Rows are one point carried round by a steady rotation, each followed by how many steps it has turned.
The counts run from 0 to 125.
[ 16  15   0  -7  14 -15  26  15 -25 -13  16 -22   9  -5 -10  41  -4   9
   5   6   0   2  11   6  15 -55  35  32 -13 -28 -40   0   1  23  -1  -8
  15   3  10  18 -11  -9 -41  13]
121
[-12  16  -9  -6   7   1  -1  18  12 -11  17 -23 -14  -1   9  11   8   2
  14  23 -35  46  27  13  -2 -36  12  17  26 -11 -26 -28 -29  29  14  -2
  22  21  15   7 -20 -10 -46   2]
31
[  3  -1 -15 -13  -4  -4 -12  -4   9 -25  -6   8 -15 -23   0  17  -7  43
  12  19   6   0  43   7  -1 -55  18   4   5   6 -27   6   3  -2  -1   4
  49  16  21  23 -42 -13 -19   8]
106
[-20 -11 -13  14  28   8  18  19 -23  -2 -23 -11 -31 -12  13  20 -22  19
   1  18  -5  16  17   5   0 -48  22  29  13 -30 -38 -24   2   5  17 -11
  30  23  10  12 -15   7 -34   7]
96
[  4   4 -23  -6   2   0  16  16  18  -5  12 -25 -21  -5  -4  13   6  -1
  14  25 -42  37  15   4   9 -42  35  15  20 -18 -16 -27 -16  24  16  -6
  10  16  15  -8 -34 -12 -42   3]
29
[ 12  31  -2  -8  14   2   6  24 -32 -24  23 -12   8  -7  12  44  -2  10
  20  18 -12   9   9  10  10 -44  16  21 -19 -14 -35 -12 -15  13  -4   5
  19  17   4  30 -11 -13 -39   2]
118
[ -3 -16 -16  18  -8   5  -1  11  14 -19  -4 -18 -21 -23 -26  22 -13  28
   7  12   4  20  50   7  15 -54  13   5  18  -9 -20   1 -13   5   6  -2
  43   7  36  24 -11 -17 -20  12]
102
[ -3  18 -28 -11  -3 -19  21  21 -28 -12 -12 -15 -10  13  11  -2  -6   1
   8  25 -27  -1   6  25 -16 -57  11  12 -13 -33  -7 -33  -9  31  -9 -12
   8  21   5  11 -22  -5 -45  18]
54
[ 17   3 -16 -18  21  16 -15  19   2 -26  18  -1 -20 -26   4  46  22  27
  20  21 -17  28  27   0  14 -30  13  19  -7  -8 -28 -15 -11  -2   9  10
  28  15  21  16 -18 -14 -32  -9]
5
[  7  -1 -12   2  18  15  11  -7 -26 -12  -9 -10 -16   5  18  50  -9   9
  12  37  16  27  -5   7  -1 -36  38   7 -10 -30 -24 -31  -1   5   7   8
  20  11  20  29 -14 -10 -42  -2]
91
[  8   8 -14   2  -6 -12  13  28  -2 -13 -23 -33  -9  18 -19   5  -1  -4
  -2  27 -27  18  16  19  -4 -55  24  13 -10 -32   7 -21 -17  34  -5   0
   2  16  27  14 -24   3 -47  10]
57
[ 23   4 -11 -20  21  16  -9  14   0 -24  23  -2 -17 -23  -5  49  24  27
  30  14  -9  21  32  -3  19 -33  12  19  -6 -16 -34 -13 -14   6   6   4
  21   4  22  13 -20 -17 -32  -2]
6
[-17  -1 -10  12  30  10  23  11 -27  -4 -20 -10 -25  -1  13  24 -21  16
  13  22   3  10  14   6  -8 -45  27  19  16 -35 -43 -24  -2  11  15 -13
  30  18  11  11 -16   4 -38  -1]
95
[  1  10  -8 -33   1 -21   6  -6   0 -11  10  -2 -18  -6 -11   8  25  14
  -4  17  -3  -3  46  44   4 -29  -6   1  15 -17 -42   3   8   3  13 -13
  13  13  34  20 -28   4 -57  13]
40
[ -2  14 -23  -5   8 -19  26   8  25 -16  -1  -9 -14  -1   1  19  -7   4
  19  27 -28  12   1   6  -9 -45  48   5  -8 -26 -29 -18  18  18   0   8
  15  16   8  -5 -46  -7 -34   8]
25
[ 15  15 -36 -10  -4  -8   4   5   7 -23  19  -7 -12 -13   1  37   2  -2
  31  18  -9  -7  12  26  10 -40  -4 -26 -28 -42 -19 -25  -4  10 -14  -4
   4   3  20  19 -27 -17 -38  21]
48
[  3  10 -11   4  -8  -9   8  22  -4 -11 -17 -32  -7  24 -16   9   0  -6
  -6  33 -16  29  16  27 -13 -50  19  10  -4 -29   6 -22 -15  32  -2   6
   3  19  32  23 -15   1 -48   7]
58
[-12 -18 -14  17  21   8  17  27 -13  -3 -24 -16 -33 -13   0  21 -23  22
   1  11 -11  15  21   2  13 -54  23  31  14 -29 -31 -15  -3   4  15 -10
  28  19  14  13 -17  11 -30   8]
97
[  4 -11 -25  -5   7  23  -2   2   4  -7 -16  -7 -55 -15 -12  21   5   6
  11  19 -10   5  31  20  17 -32  -5  -1  19 -36 -26 -22  -5 -13  11 -16
  11   7  35   5 -36  10 -41   8]
70
[  9  16   0  -1  13 -21  34  10 -30 -10  13 -18   6   0  -8  33  -1   5
  -3  16  -1   3  13  16   6 -51  34  30  -4 -29 -44   2   7  22   7 -10
  19   7  13  22  -4 -10 -44  11]
122
[ 22  13 -20 -11  -4   6   5  19 -32 -24 -26 -17   0  11   6  19  -7  10
   7  42  -9   6  16  21  -3 -41  26  -5 -25 -12   2 -13  -1  -5   9  13
  17  26  26  43 -21   1 -46 -20]
86
[ -1  16  11 -13  16  -8 -20  17  22 -14  11 -19  -4  -3  -6  25   9  14
  11   8 -17  30  36  15   6 -43  -2  27  12 -13 -27  -9 -22  36  -3  -2
  21   7  20  11 -39  -1 -46  11]
34
[ -9   6 -12   6  -5  -3  -5  -3   6 -26  -2  -1 -13 -16  -7  15  -8  33
  15  19  12  10  50  15  -7 -51  10  -5  20  -1 -27   7  -9   6   4   3
  50  13  36  31 -17 -21 -21   8]
104
[  9  -6 -11  -3  -1 -27  32  10 -20   4   5 -22   2  -4   0  22 -12   7
 -16  17  -9  10  19  23  18 -54  35  28   0 -18 -35   2   8  14  24 -14
  25  14  12  20  -8  -7 -45  15]
124
[ -9   5  -7  -6  25   5  -3  -6  10 -11 -29   2 -42   1  -3  21   8   9
   7  26   4   9  20  22 -11 -30   5   3  13 -39 -38 -20  12  -1   5  -4
  15  13  35   9 -46  21 -49   2]
67
[ 23  17 -27 -19 -14  -5   8   3 -29 -26 -17  -3 -19  -2 -24   9  11  21
  12  16   8 -22  28  17  -6 -67   7   8 -12 -24 -10  -3  -6  11 -20 -11
  21  -2  29  23 -18 -18 -26  11]
80
[  9   6 -15   5 -10 -21  28  26  -2 -27  13 -29  12  -8 -25  26  -7  10
   6  15 -13  -8  32  29  22 -46  21  -4 -18 -23 -25  14   3   0   7   2
  10  19  25  33   0  -6 -40  14]
16
[  8   4 -20   0 -12 -21  20  -1  18 -17  14 -21  20  -6   6  32 -28  11
  16  25  -3   5  20  22  17 -45  39 -21 -17 -19 -19  -3   6  11   6   6
  23   8  13  27 -29 -17 -37  20]
20
[ 11  -8   1  -3  -5  -1 -10  -9   8  -3 -19 -29  -2  18  -6  22 -11   4
  -4  34   5  37  26  19   3 -43  25   4   5 -23   6 -23 -19  33   3   2
  15   2  36  26 -38   1 -54  10]
61
[ -5  10 -33   1   4  23  -1  11  -9 -15  -3  -6 -44 -17  -2  16   4   4
  24  18  -7   4  36  26   5 -31 -22 -13  24 -31 -29 -27 -21  -6   7 -13
  20  13  32  19 -17  -2 -38   2]
72
[ -6 -11 -24  -8  11  15  -2   0   2  -6 -19   1 -58 -18  -2  25   7  10
   2  25  -6  10  23  25   9 -30  -3   5  15 -32 -28 -26   5 -16  11  -8
  11  17  33   6 -35  16 -44   8]
69
[ 34   6 -26 -19 -13   2  11  13 -35 -16 -30 -19  -3   5  -9   0  -3  19
   8  35 -10 -14  27  16   8 -51  29  -3 -16  -9   6  -7  -3   2  10  -2
  15  13  24  33 -30  -4 -40  -9]
84
[ 12  12 -32 -17  -3 -12  23   7 -17  -8  -1 -14 -10  -1   8   8  -8   6
  19  20 -15 -14   9  16   0 -60  15   0 -17 -38 -12 -33  -8  32 -11 -21
   5   2   3   5 -38 -14 -40  24]
52
[  9  18 -15 -12  21  11  -9  26   8 -29   3  -2 -20 -17   1  26  20  20
  32  25 -27  21  32   1  -1 -26  18   2   3  -6 -30  -8  -8  -5  21  11
  30  25  24  18 -24  -7 -36 -24]
3
[ 17   1 -24 -18   5   6  -6  14   7 -15 -10  -7 -25 -23   4  11   9  24
  18  29 -29  21  37   0  11 -35  31   9  10   4 -21  -6   2  -7  33   6
  38  22  19  11 -40  -2 -34 -23]
1
[ -7  -3  -6  11  33  12  22   2 -27  -4 -19 -12 -17   1  11  29 -16  13
  20  20   9   9  13  -2   1 -43  39  12  13 -41 -38 -24  -3  15  14 -17
  25   4  13  11 -21  -1 -42  -3]
94
[ 12  -1  -5 -26  16   0  12  15 -30 -13  23  -3  -4 -21   6  25  11  37
  11   6  -6  -7  38  11  26 -45  14  27  -4 -14 -44  -4  -8  11   6 -18
  20   7   4  12 -18 -14 -39  19]
10
[  2  15 -20   2  -2 -25  21  -4  15 -18  11 -15  19  -2  13  26 -24   9
  23  28  -6   4  14  23   1 -45  41 -25 -17 -17 -26  -7  10  16   3   5
  28  12  11  27 -31 -18 -38  14]
21
[ 10   9 -17 -15  20  14 -14  22   4 -29  14   1 -23 -22   7  36  24  22
  25  27 -19  29  28   4   4 -25  12  13  -4  -6 -32 -12  -7  -5  14  16
  28  23  21  21 -18 -10 -34 -17]
4
[ -1   6 -24  -9   2 -20  17   3  24 -11   3  -5  -7  -7  12  19 -19  12
  12  28 -22   8   1   4  -1 -47  48   4 -15 -21 -23 -18  20  15   2   7
  18  19   1   2 -51  -6 -34  12]
24
[  0   9   4 -12  12  -1 -21  20  21 -11  15 -19  -8  -8   7  21   2  14
   4  12 -27  39  34   9  10 -43   5  30  14  -7 -22 -16 -28  32   0  -2
  22  11  15   9 -35  -3 -43  12]
33
